In the rows, 128 means zero.
A state moves one step at a time under one of 8 hidden systems, and each row is a state written as 20 numbers. Each run below is a few steps of one system.
putum, seq 1 (9 x 20):
[[112 170 153 127 132 168 100 206  77  84 163 171 176  60 140 100 109  86
  113  52]
 [ 73  61 176 196 149  78 111 145  84 208 107  98 180 153 120 146 117 179
  126 142]
 [216  87 104  86 165 110 152  81 206 150  83 112  87 158 143 164 147  94
   97 147]
 [155 190  98 110  65 120 112 101  87  62 138 209 103  74 119 120 146 116
  133  65]
 [ 60 134 148 203 112 139 127 158  72 128 135  67 149  83  91 138  79 148
  102 176]
 [177  41 171 108 172 116 106 157 185 160 130  81 135 149 179  97 107  77
   98 120]
 [158 145 126  94 105  72 138  77  74 121  94 190 114 153 184 158 179 133
  151  71]
 [ 89 182 100 147 113 171 144 116 118 103  80 105 126  80  51 192 111 136
   85 150]
 [162  66 136 170 149 132  95 201 158 128 181 118 153  76 108  74  93  78
   95 105]]
daba, seq 2 (9 x 20):
[[ 92 108 109 177 128 113 150 155  99 105 144  77 136 137 112 136 128 117
  139 136]
 [175 104 140  96 151 165 102 106 153 115 138 148 136 129 142 106 146 123
  132 144]
 [117 124 114 139  83  72 139 120 110 147 121 133 105 144 130 137 129 133
  137  89]
 [133 156 125 111 129 188 145 129 110 108 136 111 122 106 130 148 121 108
  114 152]
 [143  98 141 145 142 100  99 146 165 149 119 135 137 114 115 107 106 129
  103 109]
 [126 137 130 141 142 110 155 127  74 125 142 129 136 143 169 139 147 135
  148 146]
 [136 132 111 105 130 147 119  98 171 108  99 121 116 130  99 139 137 132
  121 140]
 [126 121 117 147 114 112 126 164 113 115 155 141 135 112 126 109 121 104
  132  81]
 [140 117 163 124 115 146 113 101  93 140 127 119 130 119 146 133 127 142
  120 163]]
gura, seq 3 (9 x 20):
[[166 121 105 168 121  28 126 133 130 144 146 199 119 115 128  97 139 148
  135  88]
 [ 88 178 141 152 143  96 136 102  82  67  77  91 133 117 154 151 134 152
  112 178]
 [136 111 115 112 103 181  76 122 173  79 113 132 129  90  56 119 125 100
  108  86]
 [125 103 143 134 124 140 147 171  43 135 169 136 157 131 169 139 144  91
  149  73]
 [142  86 180 106 122 139 111  83 130 187  90  88 120 146 151 156 116 146
  101 167]
 [185 139  71 124 141 104 171 140 178 137 131 150  91 115 111 147 124  90
  106 108]
 [132 172 152 161 127 107 122 135  62 135 154 175 145  79 152 111 115 164
  119 156]
 [111  87 145 158 143  92  88 124 162  93  82  76 142 124 107 116 118 124
  102 126]
 [170 132 105  91 133 158 134 112 108  71 133 158 126 124 141 148 175  87
  145  89]]
bipo, seq 4:
[[ 99  92 110 192 133 179 147 150  83 123 140  68 156  95  55 180 120 112
  111 163]
 [176  55 150 133 149 122 162 140 132 202 171  80 115 161 183 123 115 105
  123 174]
 [135 152  93  98  65  72 148 125 151 162 154 170  72 161 149  98 119 136
  158  74]
 [118 214 114 125 121 151 103 136 162  83 130 178 123  72  88  92 100 153
  109 137]
 [ 83  96 167 166 192 124  86 159 131 102 104  97 193 129 118 110 127 151
  123 148]
 [121  95 127 108 138 132 160  93  89 128 134  96 129 203 172 148 177 137
  182 155]
 [168 116 106  75  69 182 125  91 146 164 139 166  95 130  94 150 136 117
  135  93]
 [127 128 104 178 107 140 123 181 124 112 173 129 131  65  77 106  90  98
  102 109]
 [105 129 165 164 158  97 137 156 117 165 142  91 140 135 170 102  93 159
  119 192]]
sev, seq 5, 9 rows:
[[127  86 147 145 120 104  92 136 159 177 130 132 135 128 104 101 103 149
  118 120]
 [149 123  97 136 156 100 164 127 141  98 144 100 110 148 155 122 142 110
  139 162]
 [141 161 126  97 109 153 111  85 137 125 112 161 114 118 115 132 135 155
  125 142]
 [ 90 134 106 144 112 130 131 163 114 100 146 127 139 124  99 119 125 115
  144  88]
 [127 107 172 117 144 151 105 134 107 137 138 118 151 136 167 111 126 134
  131 149]
 [130 118 110 108 116 109 152 123 155 166 118 122 105 163 131 142 124 126
  132 112]
 [148 159 106 134 142 152 153 140 121 121 151 143 124  98 118 135 124 123
  116 157]
 [122 115 136 144  97 112  91 125 128 130 141 147 127 115 108  93 117 150
  132 113]
 [106 123 124 129 144 120 138 134 134 100 129  89 129 158 149 117 134 127
  145 145]]
sev, seq 6, 9 rows:
[[ 76 163 149  77  97 133 126 142 108 114 126 129 128 170 177 107 125 126
  162  75]
 [ 94 153 141 110 166 166 159 168 120 182 129 136 156 151 136 154 117 145
  131 134]
 [165  92 116 140 142 137 131 154 151 194 172 163 134 124 108 114 117 131
  129 128]
 [146 114 100 160 108 110 150 109 124 133 174 113  99 134 123 108 128 144
  145 184]
 [114 152 116 109 106 148 111 105 178  97 125 107 100 130 106 101 111 143
  128 158]
 [110 167 120  99 121 140 125 150 135  84 148 148 124 136 148  94 131 117
  153  94]
 [ 88 143 147 118 131 150 129 139  98 155 140 146 151 154 142 123 131 164
  158 132]
 [118  99 117 120 144 153 140 153 162 170 146 119 135 154 107 127 120 128
  138 129]
 [169 125 111 124 122 141 145 126 132 145 178 140 107 126 142 109 128 123
  136 156]]
Neku, seq 7:
[[116  83 122 147  65 182 147 129 100 179 135  58 109 107  75 185  91  94
   95 138]
 [207 114  85 144 181 114 189 137 175 177 152 132 101 120 124 152 125 110
  100 181]
 [138 170 142 142 112  47 111 139 150 168 108 181 113  92 139  99  85 159
   91 102]
 [ 88 158 148 149 169  79 111 129 132  48  99  93 145 137 162  92 132 150
  134 163]
 [152  94 147  96 140 162  71 111 119  74 115 159 162 124 127 115 173 110
  144  79]
 [107  95 122 143  68 136 147 139  58 125 155  89 119 137 133 149 132  89
  145  84]
 [166 138 117 108 136 177 169 109 125 146 117 100 107 113 129 183 124 101
   93 171]
 [148 124  97 154 138  99 135 162 180 162 129 149 120 103  79 130 101 119
   99 106]
 [133 148 156 161 151  72 130 147  98 136 136 137 138 107 180 101 112 145
  111 155]]
daba, seq 8:
[[ 43 156 157 121 129 179  79 110 137 123  66 122 167 124  63 147 117 190
  121 142]
 [ 93  59 107 156 154 159 128 194 143 139 187 109 171 169  88  99 139 119
  174 104]
 [157 120 143  95  97 152 116  78 117 185 175 186 114 159 150  99 147 183
  175 162]
 [ 80 168  81 108  68 115 176 127 173 153 128  85  65 166 108 135  89 134
  137 131]
 [115 187 148  96 156 178 119 194 158 117 162 149 143  98 151  78  83 118
  116 125]
 [ 65 121 185 148 132  86  89 138 123 174 107 125 162 152 146  97 104 196
  135 140]
 [ 78 137 102 100 166 169 167 134 138 115 133  99 145 203 129 145 160 145
  185 155]
 [122 147 104  93 107 163  96 130 181 139 151 196 129 134  75  92 128 159
  156  91]
 [ 71 133 138 151  61 133 131 153  82 160 182 104 115 134 127  98  89 152
  154 134]]
favo, seq 9:
[[ 79 225 114 110 163  94 144 128 116 103  73 195 148 139 136 152 152 180
  146 105]
 [152 124 140 130 148 181  79  92 111 135 123 209 174  94  70 143 162 176
  131 143]
 [167  32 138 169 116 130 113  93  82 148 165 105 139 133 121 133 159 128
  143 167]
 [142  91 124  96  95 136 144 106 141  93 124  49  85 158 165 132 129  66
  128 126]
 [109 154 105 111  91 105 137 169 163 126 121 126  98 119 119 120  89  90
  110  53]
 [102 184 130 165 142 114 150 166  95 145 121 148 144  83 118 147  98 149
   98 138]
 [155 129 150 138 195 105 113 110 132 117  97 150 156 121 149 129 148 159
  114 169]
 [148 106 130 110 110 124 101  91 105  90 139 158 131 146 146 106 172 134
  166 108]
 [101 101 119 125  67 160 113 105 120 126 129  97 113 131  81 143 122 126
  136 118]]
gura, seq 10, 9 rows:
[[171 111  93 142 169 118 127 164 136  90 183 186 152 120 126  86 161 109
  161  98]
 [ 80 130 168 136  93  87 111  84  57 130 105 117 134 160 169 127 142 179
  155 141]
 [111 137  96  96 118 168 141 119 201 103  88  71  97 139  84 154 109  99
  103 130]
 [154 142 114 120 126 178 135 173  99 145 205 196 146 100 129 106 130 117
  147 100]
 [ 92  82 179 163 131  78 110 129 103 180 117  87 149 161 161 115 111 167
  133 156]
 [168 134  80  89 159 133 153  89 205  88  95 109  94 155 115 145 154 109
  125 151]
 [119 189 104 129  76 131 135 142  87 135 177 201 116  95 117 110 118 147
  148  93]
 [ 65 106 171 165 148 126 109 165 116 132 118  57 160 132 136 114  93 143
  114 162]
 [183  83 104  84 163 162 115 102 189  93 129 137 129 157 115 119 173 101
  150 119]]
bipo, seq 11, 9 rows:
[[161 106  95 144 177 127 109 100 181  84  92 142 145 112  65 146 159 132
  113 140]
 [143  67 146 159 107 111 100  99  86  76 134  75 130 119 143 112 143 105
  128 143]
 [108 132 147  85  78 148 149 110 118 153 109  70  91 154 161 154 102 106
  118 123]
 [157 147 121  90 142 151 143 173 141 137 140 163 129 111 146 131 116  80
  112  71]
 [128 149 138 177 130  82 125 149  74 139 138 173 149  88 131 128 123 153
  115 120]
 [126 142 115 144 164 100 154 104 155 135  88 105 123 142 120 158 130 154
  111 183]
 [174  88 128 104 146 114 107 107 159  90 116 125 124 142 148 112 157 101
  133 107]
 [112 138 137 127  63 126 111 104  78  95 122 120 111 110 133 133 125 118
  130  99]
 [122 148 140 114 144 168 143 148 134 143 107 102 130 109 124 161 100 108
   86 138]]
Befur, seq 12:
[[106 240 108  65  76  86 161 130 159 144 108 170  64 142 172 116  92 139
  128  81]
 [ 44 214 123 151 174 155 138 186 120 138 130 173 179 111  83 130 109 190
  138 139]
 [ 99  57 121 143 191 146  93 157 177 100 154 112 186 180  88  77 164 144
  183 130]
 [135  98 117  81  72 127 127  61 104 102 152 122  94 201 176 105 180 135
  200 121]
 [122 215  91  99  55 187 159 115 110 106 177 145  73  98 117 121 104 126
  137 145]
 [100 150 133 143 151 147 137 229 157 160 191 137 149 110 128  70  71 123
  125 117]
 [ 77  92 137 123 155  95 133 135 171 187 127 102 141 219 145 102 130 180
  174 151]
 [122 180  71  85 124 123 156  73 166  72 115 148  91 181 123 127 172 158
  178 147]
 [111 194 126 106 101 171  99 152 103  80 176 198 140  92 122  76 126 139
  155  92]]
putum, seq 13 (9 x 20):
[[144 104 182 113  83 111  99  92 115 187 129 126 109 133 171 108 103 155
  115 149]
 [117 160  93 105 110  93 173 119 141  93  94  83  84 153 155 151 126  92
  125 108]
 [132 173 149 118 165 160 107 162 112  94 117 169 166  76 133 124 121 119
  103 109]
 [ 94  68 141 178 130  95  97 140 114 143 122 109 161 138  94 120 130 150
  136 114]
 [196  90 123 121 151 129 152  93 134 150 126 114 109 137 150 158 148 110
  115 166]
 [140 150 121  93  63 136 111 103 117 109 125 159 100 109 123 126 127 114
  125  76]
 [ 93 153 124 174 125 121 153 167  84 124 139 104 137  97 119 142 102 126
  112 140]
 [146  89 170 121 159 119  97 145 165 159 114 113 143 125 148 104 104 123
  101 129]
 [149 118 113 122 125  75 138  99 111 111 109 146 118 150 157 141 165 125
  144 101]]
favo, seq 14:
[[155 157 116 131 127  38 119 127 149 116  93 187 115 113 140 119 129 133
  110  72]
 [114 177 118 158 106 139 116 102  62  74 126 158 138  78  99 141 143 153
  127 149]
 [140  63 149 162 158 124  74 110 145 108  94 106 161 111  86 129 140 134
  104 139]
 [142  81 137 129 123 114 130 130  67  92 135 108 142 141 172 141 160  78
  143  81]
 [119 133 140  98  73 125 119  96 125 133  71 101  96 121 124 165 109 109
   97  89]
 [151 134  85 168 139 100 153 152 127 119 119 147 129  88  82 164 129 103
   99  96]
 [157 137 167 152 139 113 103 125  80 104 119 133 141  68 161 123 116 118
   84 145]
 [125 113 129 145 129  59 109  92 123  85  83 118 127 143 137 128 154 143
  130 117]
 [123 130 116 113 109 160 107 116 102  61 109 135 139 108 102 145 154 101
  132  82]]
Neku, seq 15 (9 x 20):
[[133 105 150 135 162 109  95 144 123 169 125 197 176 125 118 117 144 162
  138  90]
 [ 90 119 139 160  90  91 125  94  68 123 129 103 124 149 142 126 139 167
  155 153]
 [155 138 101  91 123 177 124  80 155  83 130 133 110 131 110 131 155 125
  142 157]
 [120 124 109 122  91 147 129 172 142 141 177 138 119 121 108  97 102 105
  138  81]
 [120 130 165 115 147 141 146 140 113 170 131  95 130 145 182 135 105 131
  118 166]
 [130 119 112 110 154 116 125 108 174 150  87 149 134 155  97 150 145 150
  131 118]
 [105 158 109 160 119 108 137 145  89 121 162 168 138 119 120 112 132 156
  152 125]
 [121 118 162 119 112 162  96 100 122 120 129 100 129 120 133 110 115 146
  123 174]
 [143  92 101 107 129 133 133 129 171 123 144 122 117 168 121 111 149 111
  155 106]]
Befur, seq 16, 9 rows:
[[163  72 168 111 161 150  99 143 173 156 134 103 139 128 146 100 106 109
  103 143]
 [128 120 110 120  93  66 152 102 119 156  95 119  98 164 145 158 137 127
  134  90]
 [146 191 118 126 156 153 146 112 111 107 115 160 129  91 121 160 135 143
  104 173]
 [130  91 141 152 138 123  81 171 144 120 137 142 158  92  95  96 112 113
  113  81]
 [115  82 157 148 130 103 134 113  77 146 122  87 140 165 166 145 144 136
  142 145]
 [164 144 105  95 116 157 136  84 163 103 104 112  89 119 115 154 133 106
  106 150]
 [146 150 135 128 122 112 125 165 101 134 139 174 136  90 146 125 114 103
  109  67]
 [100 100 155 168 136 131 121 131 101 180 122 106 156 124 108 145 113 164
  117 168]
 [161  96  96 130 160 106 141 111 173  90 111  97 113 144 125 132 148 100
  123 141]]

Which system made each of these runs?
seq 17 (2 x 20):
[[ 78 151 175 104  91 149  95 100 114 146  61 102 131 118 119 156  95 154
   93 127]
 [127 122  89 138 180 147 165 171 129  91 114 110 153 123 103 176 149  78
  117  96]]

Befur
seq 18:
[[105  88 143  87 123 128 149 122 139 138 143  61 111 223 196 103 139 123
  178 147]
 [121 190 113  36 122 164 139 121 174 155 106 192 111 162 134 140 136 144
  148  78]]

daba
seq 19 (2 x 20):
[[150 181 100  85 180 139 153 132 195  40 128 101 102 142 171  95 134  94
  128 164]
 [ 99 155 161 116 107  75  66 134 124  91  88 174 145 112 142  88 123 144
  123  45]]

daba
seq 20 (2 x 20):
[[145 133 156 156 156  63 100 162 108 138 123 185 158  91 153 104 122 138
  106  86]
 [119  92 123 172 173  73 134 103 112 129  95 114 152 159 125 151 163 162
  142 157]]

sev
seq 21, 2 rows:
[[161  86  94  84 109 142 147  85 168  96 165  91  83 197 153 100 164 104
  180 150]
 [116 191 114  53  81 171 151 148 136 158 146 174  98 139 144 131 110 114
  141  61]]

Neku
seq 22:
[[105 115 141 168 184 121 126 141 121 134 138 118 168 140 123 116 136 171
  142 184]
 [161  87 111  93 133 139 113  98 186 128 123 131 115 163 113 120 153 124
  146 124]]

sev
seq 23 (2 x 20):
[[103 134  98 112 132 121 110 169 206  80 120 115 124 134  93  90 111  96
  129  68]
 [ 76 157 159 153 123 136 128 184  60 154 145 148 166 103 138 129 105 141
  127  97]]

favo
seq 24 (2 x 20):
[[116 118  89 138  99 160 125 107 105  60 122 112 130 116  74 157 159 106
  142 105]
 [149  86 164 138 117 176 119 131  98 151 146  82 130  96 135 142 104 102
   93 163]]

bipo
seq 25 (2 x 20):
[[ 67 211 150 124 159 158 106 197 143 121  99 162 171  78 100 123  80 145
   93  93]
 [125 113 163 176 200  86 118 133  76 179 113 183 193 128 143 146 154 192
  133 151]]

favo
seq 26:
[[132 142 116 159  96 104 152  91  42 126 125 144 119 114 135 172 152 148
  133 143]
 [102  97 144 147 130 144  91 137 150 121  87  87 148 105  75 143 103 120
   92 120]]

sev
seq 27:
[[ 62 161 115 139 158 149 154 147 150 104 137  74 134 162 121 114 117 157
  152 193]
 [140 108 133  78 179 174 107 147 183 112 154 142 151 168 147  82 147 122
  163 125]]

putum
seq 28:
[[105 183 122 123 114  89 128  83 155 112  80 121  99 130 121 128 116 179
  114 170]
 [131 137 108 131 157 141 117 150 164  36 138  98 131 109 122  94 129  90
  123 136]]

putum
seq 29, 2 rows:
[[160 113  85 108 123 162 127  72 148 114 149 164 117 152  87 129 178 155
  172 152]
 [140  76 128 135  85 185 108 136 126 141 191 105 120 113 100  96 111 106
  136 136]]

favo
seq 30 (2 x 20):
[[169 120 140  92 143 196 136  80 100 117 162 128 126 147 164 126 162 139
  158 204]
 [145 129  92 116  50 128 121 138 166 130 167 140  76 108  95  94  98  99
  125  78]]

Befur
seq 31 (2 x 20):
[[ 52 132 115 132  65  97  99 112 112 115 169 154 126 187 116  65 146 198
  215 107]
 [ 63 132 124  81 176 224 147 153 174 114 140  63 150 196 124 124 131 135
  170 178]]

sev
seq 32:
[[108 149 122 128 118 187 139 114 134 156 101 111 126 105  66 181 110 144
   97 164]
 [173  93 108 145 186 107 137 181 150 112 147 150 152 117 131 120 143  83
  122  90]]

Befur
seq 33 (2 x 20):
[[ 71 111 131 104 145 142 185 120  75 153  98  68 144 218 164 202 164 127
  168 127]
 [225 113  98  71 114 189 156  99 129 175 158 196 103 123 126 167 158  94
  132 103]]

bipo
seq 34:
[[ 95 128 150 137 165 100 136 136 119 110  84  77 146 151 159 146 128 128
  118 142]
 [144 139 131  84 146 128 118 124 135 111  99 173 138 137 143 140 154 113
  136  68]]

favo
seq 35:
[[162 157  94 128 194 107 172 179 145 112 113 155 139 109 138 159 134  82
  102  94]
 [141 145 147 179 131  96  90 103  75  99 110 174 155  66 109 129 137 166
  108 147]]

daba
